In the data rows, zero lies at 7.5, halfway between 7 and 8.
Every row has a hidden score from 0 to 30. What is each row's score? 15 is about the middle. The score is a weighted sum of the row's numbers plus the product of two more (or one squared), each taken from its middle value.
6,6,6,6,6,7,7,7,6,11,12,7,7,9,8,6 -> 13
8,10,9,8,9,7,7,9,7,5,5,6,8,7,7,7 -> 23
9,8,10,9,8,9,7,7,8,6,7,7,11,6,6,7 -> 14
9,8,7,8,8,10,8,7,8,7,6,7,10,6,8,7 -> 14
8,8,10,9,8,7,7,11,8,6,6,6,8,7,8,7 -> 14
10,9,11,11,9,9,8,8,6,5,6,8,12,6,6,7 -> 24
6,7,6,6,7,6,7,7,5,10,12,6,8,9,9,8 -> 21
9,6,9,11,7,6,12,7,7,8,8,12,7,9,8,6 -> 21
6,7,6,6,6,6,5,7,7,8,7,7,6,8,7,8 -> 12
6,5,6,6,5,5,7,6,8,10,11,6,6,11,8,8 -> 12
7,11,5,7,8,7,6,9,5,5,6,7,8,7,9,13 -> 11
6,6,6,5,7,6,8,6,6,12,12,8,7,11,9,6 -> 14
7,6,6,7,8,8,8,6,7,10,10,8,6,8,8,6 -> 20
6,6,5,6,7,7,7,6,6,11,11,9,7,10,10,7 -> 17
6,7,5,5,7,7,6,6,6,10,13,7,7,12,11,6 -> 13
9,10,11,10,9,6,7,13,6,7,6,6,10,6,6,7 -> 24
9,8,8,7,8,10,8,5,8,6,6,6,9,5,6,5 -> 13
7,7,5,6,6,7,7,5,11,9,6,6,6,7,6,9 -> 11
9,8,6,6,6,9,6,6,12,10,7,7,8,6,8,8 -> 12
6,5,10,8,8,8,7,6,8,6,6,7,8,8,8,6 -> 11
6,6,6,5,6,6,7,7,6,9,12,7,6,10,10,7 -> 18
10,8,5,5,6,9,6,7,11,9,6,6,6,7,7,9 -> 17
10,7,10,9,9,10,8,5,8,5,6,7,10,5,7,6 -> 13
8,7,8,11,6,7,11,8,6,9,9,12,8,9,7,7 -> 19
9,6,7,10,6,7,13,8,8,9,10,13,7,9,7,6 -> 19
7,8,6,6,6,6,6,8,7,8,9,6,7,8,7,12 -> 13
6,7,6,7,7,6,7,6,6,9,10,9,7,9,11,6 -> 22
6,6,9,8,9,7,5,7,6,7,8,8,7,8,11,6 -> 24
9,8,10,9,8,5,9,10,8,5,5,7,7,6,7,7 -> 14
6,6,7,6,7,6,7,8,6,7,9,8,7,10,9,7 -> 11
10,10,10,9,7,6,9,12,9,4,7,6,7,6,6,7 -> 13
9,8,7,6,6,8,6,6,11,9,6,6,7,7,7,8 -> 16
9,8,9,8,8,7,8,10,8,6,6,6,8,5,6,7 -> 11
6,7,6,5,7,10,6,6,8,11,9,6,6,8,7,7 -> 8
6,6,9,7,9,7,6,6,6,6,6,8,7,9,10,5 -> 15
10,8,9,8,9,10,6,7,8,5,5,6,11,6,7,7 -> 24
9,9,8,7,9,10,6,7,8,6,6,7,10,5,7,8 -> 11
7,9,10,9,10,7,7,10,6,6,5,7,8,5,6,8 -> 14
7,6,7,8,7,7,8,7,6,9,8,9,7,9,9,7 -> 14
5,9,6,5,7,6,6,8,8,8,7,6,6,6,6,10 -> 15
9,12,9,9,7,7,6,11,6,6,6,7,10,5,8,12 -> 12
6,5,8,7,8,8,7,7,7,7,8,8,7,8,10,6 -> 16
8,9,9,8,8,6,8,10,8,6,5,6,6,5,6,7 -> 12
6,9,11,9,8,6,6,12,6,6,6,6,7,6,10,8 -> 18
11,6,9,13,7,9,14,7,7,8,8,13,8,8,7,6 -> 21
6,5,5,5,8,8,6,6,8,9,9,8,7,8,8,6 -> 12
9,5,9,13,7,7,14,8,7,9,9,14,7,9,7,6 -> 24
7,5,6,5,7,9,8,6,7,10,8,7,7,9,7,6 -> 15
5,6,4,6,7,7,6,6,7,10,11,7,5,10,9,6 -> 16
9,8,5,6,7,10,6,5,11,11,5,6,7,5,7,7 -> 15
8,7,5,5,5,9,6,6,11,7,5,6,6,6,6,6 -> 21
8,11,7,7,5,6,6,11,6,5,6,6,8,6,7,14 -> 6
8,12,8,9,7,6,6,11,6,6,7,6,8,6,7,12 -> 14
10,6,8,13,8,8,13,8,6,8,9,13,8,9,7,5 -> 24
9,9,8,8,8,7,6,9,8,6,6,6,7,6,6,7 -> 17
5,8,5,6,6,5,6,7,9,8,7,6,6,7,7,9 -> 13
9,9,9,9,10,9,7,6,8,6,5,6,10,7,7,7 -> 26
7,8,6,6,7,9,5,6,11,10,6,7,7,6,7,8 -> 12
7,7,8,7,9,10,6,6,7,6,6,6,11,6,9,7 -> 8
6,6,6,6,7,9,8,6,8,11,9,8,7,8,6,6 -> 10
10,5,7,10,7,8,14,8,8,8,8,12,7,8,8,6 -> 16
6,6,5,6,7,7,7,8,6,9,12,7,6,10,9,9 -> 23
9,6,8,11,6,9,13,8,8,8,8,12,8,8,6,6 -> 18
6,8,6,5,7,6,7,5,8,8,7,6,6,6,7,10 -> 24
6,6,6,5,7,7,7,6,6,10,9,7,7,10,9,5 -> 15
7,5,11,6,8,9,8,6,8,5,5,7,7,8,7,7 -> 8
9,10,10,8,9,8,8,12,8,5,6,7,8,7,7,8 -> 16
8,7,5,5,7,10,7,5,12,10,6,7,6,6,7,8 -> 10
6,6,9,6,10,9,7,6,8,6,6,6,8,8,7,6 -> 10
7,9,5,6,6,6,6,6,9,8,6,7,7,8,6,10 -> 19
6,8,5,6,6,6,7,8,7,8,8,6,5,7,6,9 -> 10
10,6,6,10,7,7,12,6,9,8,8,11,6,8,6,7 -> 19
7,7,6,6,8,7,7,7,7,8,8,7,6,9,8,7 -> 13
7,6,6,5,7,8,7,7,8,12,10,7,7,8,7,8 -> 12
8,9,11,10,10,7,7,12,6,5,6,7,8,6,8,7 -> 15
7,11,5,6,7,7,6,7,7,7,7,6,6,6,6,10 -> 11
6,7,6,5,7,6,6,6,6,10,13,7,6,11,10,6 -> 18
10,6,7,11,6,7,13,7,6,9,8,12,6,9,7,5 -> 27
6,5,6,8,6,8,8,6,6,10,10,10,7,9,8,7 -> 14
6,5,6,5,7,7,6,6,6,10,11,8,7,9,9,5 -> 13
9,9,8,9,8,10,8,7,7,7,6,6,11,6,6,7 -> 25
8,7,5,6,7,9,6,5,10,8,6,6,7,7,8,7 -> 13
7,9,10,8,8,6,6,11,8,5,5,7,8,7,7,6 -> 23
6,6,7,6,8,6,6,6,7,10,10,8,7,9,10,6 -> 22
7,6,6,5,7,6,6,6,6,13,12,6,6,11,10,8 -> 16
10,8,8,8,7,10,8,6,9,6,6,7,10,6,7,7 -> 17
8,7,7,7,7,7,7,8,5,7,7,8,8,7,8,7 -> 12
10,11,6,7,6,7,6,10,8,6,6,7,8,6,6,12 -> 15
6,9,6,6,7,6,5,7,8,8,8,5,6,7,5,10 -> 13
9,8,9,9,8,12,8,6,8,6,6,6,12,6,7,6 -> 22
6,9,6,6,6,6,6,5,7,9,8,6,6,7,7,10 -> 16
8,6,6,9,7,8,11,7,8,9,10,11,6,9,7,6 -> 18
6,5,6,5,8,8,8,6,7,9,11,8,8,10,9,5 -> 11
9,10,11,11,10,6,7,12,8,6,6,8,7,7,9,10 -> 26
7,9,12,10,9,8,7,8,6,6,6,7,12,6,7,7 -> 14
9,5,8,12,6,8,13,8,8,10,9,13,7,8,7,7 -> 22
8,12,7,8,7,5,7,10,5,5,7,6,9,6,6,13 -> 12
6,5,6,6,7,8,7,7,7,10,10,8,7,9,10,5 -> 12
9,9,9,10,8,9,8,7,8,6,5,7,11,6,6,8 -> 23
8,11,7,9,6,5,6,10,6,6,7,6,8,7,7,12 -> 13
7,6,8,6,7,5,7,8,7,8,8,6,5,10,10,6 -> 12
